In the data rows, the value 128 means zero.
Some points, each followed by its number:
126 115 91 182 105 126 147 136 116 152 124 91 140 0
125 143 150 117 154 121 141 125 130 97 152 101 105 1
146 98 141 136 123 123 112 122 116 163 119 141 139 2
145 147 152 135 128 182 136 130 133 123 132 127 113 3
153 173 105 76 124 132 148 161 140 156 121 128 153 4
132 185 160 114 138 112 131 111 159 112 118 131 139 5
107 113 148 111 129 131 159 153 121 112 172 135 148 6
129 121 120 100 105 132 150 113 120 127 102 118 132 7
135 79 89 146 147 115 150 104 109 135 108 137 143 8
120 104 139 137 127 130 90 111 134 135 123 156 113 9
148 140 150 83 144 155 138 112 117 125 132 89 81 10
89 106 129 89 145 131 124 121 116 114 112 169 140 11
127 138 112 167 146 108 85 131 103 114 91 100 157 12
123 151 133 146 146 117 151 141 123 167 77 106 159 13
154 108 114 155 89 102 168 153 118 178 118 104 118 14
102 106 107 163 140 151 92 112 114 148 155 115 159 15
130 180 137 132 109 75 108 132 119 134 147 115 117 16
155 119 158 79 110 149 172 95 155 113 163 85 100 17
132 161 174 72 143 138 154 141 143 106 153 98 81 18
108 120 127 155 107 166 58 128 115 160 122 117 117 19
103 123 142 121 122 151 110 131 125 143 118 128 148 20
124 149 107 152 126 113 121 136 170 173 116 138 128 21
175 192 166 118 133 117 126 89 194 156 109 115 124 22
124 118 113 100 114 78 155 138 125 144 138 141 155 23
124 105 127 81 131 76 138 119 116 123 120 141 128 24
128 130 136 141 72 122 95 118 91 146 116 141 135 25
157 78 110 124 144 138 143 148 152 115 146 128 140 26
124 120 129 126 130 111 118 120 114 108 126 146 122 27
101 130 122 138 130 146 163 114 130 62 132 100 93 28
112 95 124 138 141 103 96 92 135 98 170 143 77 29
106 139 114 139 117 102 167 123 133 154 136 129 140 30
110 111 105 184 145 109 84 128 143 135 155 121 134 31
177 62 179 61 151 174 166 173 109 150 126 120 125 32
116 156 138 120 126 132 200 146 138 163 84 147 125 33
163 133 159 139 126 132 125 116 98 164 113 125 159 34
124 191 162 104 126 135 138 135 162 67 107 138 122 35
89 173 128 151 126 170 116 134 97 113 107 113 101 36
149 155 153 156 135 126 124 121 141 124 84 116 142 37
81 130 92 177 75 151 58 94 141 131 115 100 142 38
116 73 132 167 131 94 48 118 127 80 143 117 118 39
158 146 118 84 159 95 187 124 120 147 152 190 161 40
177 147 141 103 180 108 208 148 140 136 129 180 143 41
113 93 126 186 123 113 63 134 153 86 111 168 111 42
152 162 172 69 100 100 150 148 145 140 133 187 144 43
116 161 130 194 125 185 74 119 170 164 127 167 140 44
131 169 145 80 168 147 202 91 148 161 131 130 134 45
158 112 163 134 139 140 126 153 88 144 168 151 136 46
Which three points above are nearest to each new point, looking only along the 5 directions in which the numbered points spread most? Their numbers follow each, nearest first.
158 120 121 112 102 93 130 151 154 126 155 135 110 11 27 24
136 104 114 127 128 82 129 152 127 134 122 118 140 8 23 30
127 103 91 146 155 180 140 153 145 135 145 130 138 20 2 26
156 107 77 155 123 128 70 133 116 98 95 134 98 31 15 12
112 121 127 160 113 162 97 142 116 114 127 121 142 15 25 19
175 163 163 85 126 121 141 98 135 157 166 127 155 4 43 45
121 138 118 152 151 121 130 140 132 111 137 113 96 27 1 7
155 175 139 156 87 166 101 146 100 137 85 139 111 37 20 3
166 161 158 71 101 119 149 118 107 141 150 117 106 45 10 17
126 102 114 185 101 140 96 147 145 124 118 137 117 15 31 25
105 135 118 151 145 128 128 128 118 112 152 136 178 27 25 12
132 88 171 126 158 134 84 121 123 71 137 102 114 29 9 27
93 160 138 85 144 139 163 147 154 171 121 141 104 4 45 33
88 115 145 144 121 148 146 153 131 118 112 80 97 36 28 7
127 128 88 123 110 139 100 139 127 139 91 105 165 25 12 20
135 70 110 143 136 145 130 107 117 197 127 146 149 2 34 8
125 142 138 201 125 153 107 106 124 103 139 124 117 36 12 19
147 127 126 148 129 119 133 100 116 108 129 125 125 27 7 11
122 143 95 144 93 120 125 170 102 116 136 189 128 27 11 25
115 154 123 44 194 82 216 146 124 111 127 67 125 45 17 18
108 155 164 102 116 96 134 114 102 131 127 133 161 16 7 27
